In the data rows, the value 128 means zero.
Some points, one per row:
[113 111 122 111 137 151 145  96 142 150 117 142 141 114 127 134 145 124 169 118 104  95 103  87]
[125 155 102  94 141 175 141 114 151 147 135 139 125 146 134 188 131 138 117 117 158 126 140 114]
[144  72 215 172 170  69 125 108  94 124  54 118 171 130 102  50 129  48 226 134  45  84 103 113]
[144 144 214 147 121  81 175 139  77 145 162  89 126 103  53  37  76 162 132 127 149 156 123 137]
[151 100 170 160 129  85 124 156  85  90 143 119 148 130  98  59 106 116 166 140 102 142 120 147]
[119 122 175 111 162 121 150 125 141 167 109 126 137 141  52 108 100 142 158 131 145 129 120 118]
[125 139 135  86 116 139 172 138 127 195 202 121 148 146  44 106  83 190 118 134 174 134 131 128]
[ 93  74  92  43 164 216 162  79 221 208  85 147 130 152 108 168 144  90 188  82  79  85 101  67]
[118 123  82  65 115 182 119 105 168 161 109 141 116 114 138 158 155 130 128  83 110 134 146 119]
[133 157  54 133 122 132 104 143 153 109 170 145 101 121 211 216 152 165  59 110 180 156 176 171]
[161 120 142 164 108  92 110 168 101  84 166 130 138 118 121  86 115 141 114 155 139 141 138 167]
[123 120 160 128 110 108 157 146 106 180 168 121 155 140  58  74  94 145 125 132 146 126 118 136]
[119 148 226 128 125  77 177 149  83 164 159  90 148 119  20  25  71 171 136 141 139 131 107 111]
[136 120 146 145 135 100 126 137 121 129 144 116 127 127 132 112 127 123 142 132 116 126 131 135]
[ 88 139 103  49 152 203 149 112 166 174 114 142 129 149 118 195 152 155 128 101 135 119 131  77]
[104 137  73  73 139 201 134  96 186 153  86 158 111 147 170 231 164 117 121 100 129 114 147  82]
[115 141 145  83 165 165 170  89 143 165 107 128 150 155  97 137 139  97 166 114  98 106 131  67]
[126 165 172 132 111 125 161 149  98 149 193 131 145 146  62  92  64 161 107 159 185 154 123 127]
[145 139 255 199 135  26 129 144  37  85 149  79 155 112  60   0  54 120 154 170 126 137 105 155]
[110  99 122 102 120 164 136 120 141 149  66 156 134  97 148 134 160  82 173 102  51  73 118 101]
[147  37 222 219 162  52  93 107  69  83  19 119 160 117 156  22 155   0 255 147   0  75  92 132]
[129 131  92 159 116 117  81 127 108  90  86 124  85 105 234 179 180 107 113 118  98 129 138 133]
[ 91 116 131  38 150 199 198  94 184 252 120 147 172 155  32 123 108 141 168 110 116  97 108  53]
[145 158  16 115 101 163  73 160 163  76 183 162  97 126 215 237 161 191  28 119 207 154 161 175]
[155 122 137 199 117  66  95 149  87  53 133 136 126  99 168 104 122  84 142 155 126 149 142 166]
[182 124 195 200 106  39 108 184  49  68 197  94 134 105 100  26  78 141 110 163 151 167 128 194]
[124 109 136 175 111  93  98 119  95  60  74 126 117 121 165 104 138  75 137 153  77 122 104 133]
[169 104 148 237 114  47  73 146  75   4 103 130 122  96 214  89 147  63 167 155  91 132 138 178]
Here are 11 more points, each followed by its number:
[122 158 100  90  98 151 143 146 142 160 184 137 138 134  89 132 107 185  80 125 185 142 133 139] 0
[132 134 103 140 116 134 116 142 132 109 163 140 124 111 146 138 129 152 116 137 166 137 129 151] 1
[149 124 114 192 110  99  86 118 125  86 130 123 136 140 177 129 126 115 127 163 127 138 137 162] 2
[120 136 135 135 135 143 138  96 155 140 127 139 154 154 112 130 127 132 136 154 137 132 127 119] 3
[130 126 107 157 121 126  96 124 119 114  70 121  98 111 203 157 170 106 129 117  92 135 126 119] 4
[126 125 160 148 102 123 126 142 113 101 126 130 126 126 144 102 133 118 110 128 107 138 115 129] 5
[117 122 121 138 127 140 165 127 132 115 130 142 140 103 141 123 129 110 150 123 122 109 118 130] 6
[119  55  58 150 165 165  68  94 171  85  13 159 106 117 255 172 240  10 175 102  17  65 114 105] 7
[ 96 136  85 100 145 159 114 119 156 160  76 134 103 128 180 201 174 127 119  99  84 112 120  96] 8
[146  94 149 193 131  61  74 125  95  69  95 124 133 124 175 111 149  90 146 146 118 128 128 168] 9
[115  85 119 119 157 142 122 101 156 142  70 130 136 132 169 144 180  66 180 109  45  90 126 108] 10
Which two of these numbered points are nearest to each point below, ignoring the 3 directions in which the first points spread most? Their numbers follow each, nearest first.
[103 142  64  74 141 181 113 117 185 153 111 163 110 139 161 255 157 160  94 100 187 131 151 139] > 9 1
[114 120  77  63 114 182 135 117 173 175 136 148 149 142 118 168 138 152 100 114 146 112 130 122] > 0 1
[103 167  76  97 120 174 124 119 182 135 166 150 132 166 132 209 118 182  66 139 203 177 145 133] > 3 2
[155 135 130 194 105  69  90 166  97  67 156 123 109 106 199 129 128 136  93 131 143 151 152 187] > 10 0
[146 116 119 149 141 108  94 132 125  98  97 125 122 119 162 164 135 121 136 131 134 134 140 159] > 9 1
[135 152 157 116 137 129 151 114 108 128 159 116 130 143  92 105  97 143 129 138 163 139 141 112] > 3 1
Now 11 new points, numbered from 0 again:
[114 160 157  77 138 141 202 137 143 199 199  96 149 151  23 124  66 208 113 127 172 133 133 113] 0
[140 132 149 152 111 104 138 108  95  89 105 121 129 155 102  85 106 116 125 163 115 132 107 112] 1
[160 138 171 178 108  76 122 131  74  76 129 105 127 124  84  47  91 120 128 168 120 140 113 129] 2
[177 171 148 255  62   8  46 181  55   3 221 109 113 108 184  76  82 174  56 206 221 196 162 243] 3
[145  73 133 153 121 112  96 121 130  98 105 123 111 122 170 115 137  77 182 112  93 109 117 153] 4
[144 156 113 145 119 122 131 141 142 107 129 123  97 108 168 148 148 134  98 126 136 146 145 129] 5
[129 125 147 110 101 123 122 131 106 142 129 112 131 116 101 102 126 131 142 107 115 120 140 135] 6
[110 145 143  71 152 171 178 116 148 180 163 126 141 157  66 142 104 145 126 122 150 117 135  87] 7
[134 159  94 125 122 133 106 146 138 108 165 130  91 132 165 172 130 178  63 140 191 158 146 160] 8
[108 170 206  44 162 147 230 138 135 239 203 102 184 165   0  98  26 229 127 141 210 160 118 101] 9
[ 86  94  97  77 167 192 156  91 182 170  73 142 134 149 122 162 152  92 159 114  76  90 113  74] 10
Which two of these numbered points are nearest to each point below, ignoring the 3 directions in which the first points spread most? Their numbers follow each, nearest first.
[176 124  89 231  99  49  53 162  86  29 163 129 102  96 250 141 147 126  77 140 142 147 164 214] > 0 4
[137 137 118 119  96 118 102 133 127 117 126 122 114  90 144 128 145 139 108 104 128 139 142 155] > 6 5
[140 152 189 170 144  83 138 131  75  91 157 103 130 138 113  73  97 129 140 151 134 131 134 137] > 7 0
[163 116 155 181  98  76  96 154 102  84 176 111 116 129 150  92  99 159 123 127 160 147 135 180] > 4 8
[ 98  85 156 100 163 151 161  95 156 166  65 127 137 142  90  98 136  77 186 126  50  77 100  73] > 10 8
[ 95 107 131  44 138 187 164  91 164 208  89 134 141 126  64 130 131 111 176  86  83  99 114  84] > 6 4
